rotation steps, each row followed by its count of steps:
The counts run from 0 to 974.
[145 171  89 110 107 135 151 152 145 122 127 185 135 135  69 174 162 127
  87 142 131 122 136 135 101  82 121 103 100 140 115 140 144 150  95  89
 167 130 126 137 120 130  92  96 146 149 142 127  84]
207
[162 137 118 118 150 135 162 110 138 141  98 161 156 123  80 193 170 103
 157 124 133 111 143  97 106 133 130 130 111 160 137 139 144 136  98 120
 185 118 136 159  85 104 107 114 119 156 148 180 102]
493
[141 182 104 136 113 119 158 136 146 125 122 156 140 163  66 203 157  90
 142 140 129 106 154  94 105  95 111 138 121 172 128 131 145 130 129  62
 164 139 132 147 104  95 131 154 125 131 116 146 129]
343
[135 153 122 139 137 133 154  87 152 145 131 154 115 155 114 186 170  94
 137 149 162 138 170 116 126 114  95 167 121 140 141 135 176 138 111 121
 174 107 161 154  84 124 119  82 106 159 154 140 123]
352
[128 170 129  89 144 135 172 117 141 185 109 173 121 150  95 197 171 120
 118 137 131 127 150 122 110 112  93 144 145 146 135 101 155 135  70 145
 143 130 134 147 137 130 128  92 133 161 125 137  70]
368
[154 129 141  93 118 126 161 137 157 119 141 165 115 119  61 189 142  96
 126 146 159 130 175 119 129 114 126 143 125 166 146 128 167 136 128 122
 151 132 139 116  93  96 132  83 114 143 132 140  59]
904
[150 162 111 112 116 107 169 115 133 136 120 158 118 144  88 186 158 103
 111 173 142 146 140 116 143 108 109 151 128 154 165 168 173 142 115 113
 174  97 153 139  88 150 129  72 120 143 114 119 111]
235
[169 129  89 107 148 147 149 120 129 141 113 154 146 113  80 191 159 103
 168 123 133 120 141 121 111 118 129 142 130 153 148 146 146 141 107 138
 149 100 119 147  92 148 119  86  94 140 166 162  71]
34
[138 141  92 100 122 140 153 137 125 151 125 164 129 145  64 183 155 133
  96 121 158 117 147 128 131  81 114 151 112 166 143 104 139 150 118  92
 130 113 118 121 116 112 136  80 112 153 145 146  57]
268
[150 130  97 133 137 183 131 111 165 127 158 177 144 127  88 189 155  89
 123 131 163 147 157 123 119  99 121 120 106 136 115 138 156 130 118 121
 170 135 128 130  84 109 109  79 110 148 181 150  91]
953
[155 129 115 106 129 133 166 132 139 107 142 165 133 128  67 182 151  87
 156 124 155 115 181 109 112  97 107 141 116 149 151 135 146 153 121 132
 134 112 138 130  91 121 129  77  96 144 162 132  75]
216
[137 184 119 102 122 111 164  97 147 155 121 163 117 181  99 181 174 120
 119 138 116 133 175 102 113  96  92 151 117 155 147  96 168 120 114 104
 155 114 143 176 106 118 121 120 131 169 129 137 127]
692
[115 168 120 112 135 143 169 119 162 171 126 174 132 150  73 195 151  99
 116 114 132 124 170 108  89  85  87 135 122 144 102  89 148 134  89 130
 150 149 130 135 130  95 127 122 136 146 151 151  84]
550
[148 140 138 149 134 156 146  84 129 148 114 147 140 148  71 198 158  96
 149 146 142 122 141 103 117 126  92 165 162 161 159 126 163 134 116 137
 145  86 152 153  84 130 161 104  98 162 136 132  98]
116
[155 129 131 124 128 156 158 108 137 139 103 177 138 121  68 192 160 111
 122 135 202 109 143 124 118 118 127 140 124 163 130 119 154 146  91 118
 171 130 141 114 114  94 130  89 127 152 127 160  66]
263
[148 182  69 113 119 123 169 139 140 149 104 158 136 144  83 191 149  95
 160 150  96 131 137 128 111 117  97 140 140 165 134 164 143 141  77 111
 141 121 121 153 110 158 120  99 127 120 136 112  90]
707
[123 183  74 140 117 159 162 126 143 162 124 170 135 166  88 182 145 108
 123 148 109 118 141 120 103  96  73 147 143 145 125 140 134 133  67  96
 121 119 124 151 123 122 138  99 134 131 155 125  99]
537
[137 156 127 104 119 131 170 122 149 149  95 172 104 127  59 180 148 124
 115 152 147 126 137 137 115 110 111 158 137 174 128 129 152 145  88 112
 152 122 139 121 124 105 139  84 141 154 133 162  50]
721
[148 169 106 120 117 150 131 119 149 130 148 143 128 131  69 191 164  93
 133 138  83 128 149 121  99  90 116 124 141 146 119 121 164 122 160 108
 141 106 119 168  84 130 100 129 103 151 173 142  77]
508
[151 163 148 140 109 154 138  78 131 130 123 160 133 156  66 180 165 112
 119 141 137 105 138 108  90 110 107 119 155 139 146  93 169 128 126 119
 164 109 156 166  96 103 120 134 130 174 119 136  92]
56
[137 170  67 108 120 147 143 141 135 177 145 158 135 156 100 201 164 103
 118 162 103 166 154 123 133 107 113 146 138 163 127 141 165 132 106 104
 143 131 117 153 113 150 136  79 106 131 139 115  98]
301
[162 167 120  92 103 117 164 129 141 122 129 174 106 138  95 169 186 117
 138 176 133 111 168 134 118 128 132 133 128 146 134 127 151 129  99  77
 165 132 145 155  98 109  94  86 140 149 114 132  88]
762
[139 192 101 104 122 103 185 133 139 147 102 164 124 149  90 188 173  99
 140 162 111 107 142 122 100 106  93 142 128 144 126 157 135 140  79  91
 166 126 146 168 116 127 104 109 139 130 122 143 113]
19
[142 162 129 122 132 146 159  89 125 170  96 152 105 142  92 186 181  98
 172 151 145 118 141 136  94 116 118 162 170 160 119 135 144 138 101 115
 140 128 141 150 129 114 136 106 115 149 144 166  78]
250
[133 163  88 117 108 168 150 154 154 151 166 171 139 157  85 198 145 102
 109 160 119 136 172 124 119 109 109 120 127 131 112 120 145 131  87  98
 141 150 122 137 121 107 136  84 137 125 135 106  79]
78
[125 160 111 133 122 111 160 127 128 124 113 156 134 139  50 194 156 107
  94 134 157 131 125 118 128  71 101 138 111 166 142 154 162 165  99  96
 165 100 137 129 119 149 136 112 116 144 124 131  97]
336
[123 155 108  99 126 142 135 133 132 144 154 157 123 134  72 195 185 110
  86 124 107 138 146 129 110  79 105 122 113 127 120 119 164 149 136 109
 157 105 127 175 108 139  97 115 100 155 161 138  77]
961
[133 151 131 155 126 175 152  99 147 157 122 168 128 144  88 188 141 105
 153 144 142 104 154 123  93 128  90 150 159 144 111 111 137 131  81 110
 136 137 133 146 113  84 150 103 124 137 163 155  83]
197
[143 179 123 147 121 138 138  78 131 150 124 163 118 163  96 198 168 122
 140 135 152 143 149 115 123 112 102 154 149 158 147  87 187 120 110 137
 152  90 135 162 102 146 142 128 117 174 136 140 101]
522
[165 181  51 144 137 151 137 106 139 139 128 184 164 173 112 188 157 107
 146 128 120 132 154 110 108 102 117 118 117 141 134 116 140 119  90 119
 149 128 133 159 106 135 110 112 126 145 154 120 126]
476
[145 174 111 112 128 104 182  99 143 152 107 163 128 164  75 194 147 103
 133 141 136 143 158  96 121 110  81 165 127 167 171 132 182 123 107 134
 148 110 148 145  95 126 151  91 134 155 113 127 116]
234
[148 165  84  97 129 163 148 127 163 158 135 167 149 150  84 186 148 106
 136 123  86 120 172 109  85 112 114 110 117 149 119  93 146 112 116 120
 142 145 119 154 104  93 112 106 139 148 153 153  89]
91
[139 161 103 145 134 167 154  98 151 154 148 159 153 181  96 204 143  89
 147 131 135 133 180  90 113 117  80 143 129 151 146 103 160 124  97 133
 144 131 144 150  93 104 159 103 124 146 129 113 123]
752
[141 169  86 117 119 142 158 146 169 137 124 154 147 136  54 191 124  79
 125 128 101 131 156  97 100  97 112 117 112 169 126 150 150 126 129  97
 147 149 126 133 100 100 129 125 138 120 137 137 104]
160
[143 167  93 103  97 146 138 139 133 138 132 173 130 132  68 170 158 138
  86 144 109 130 119 135 106  83 118 118 126 154 136 119 151 143 115  95
 129 104 115 151 112 135 113  97 131 154 152 143  58]
726
[137 186 116 109 118 112 149 131 152 147 152 166 121 161  78 195 162  92
 109 151 134 146 173 104 123  95 131 124 122 158 120 110 176 121 128 107
 162 152 134 133 128 115 122 129 126 139  93 116  99]
632
[143 140 118 132 112 182 139 126 152 126 135 149 158 112  43 201 134  86
 129 150 100 126 126 114  92 124 123 102 144 146 118 149 164 128 125 126
 152 127 128 140  84 121 125 112 127 132 150 131  73]
42
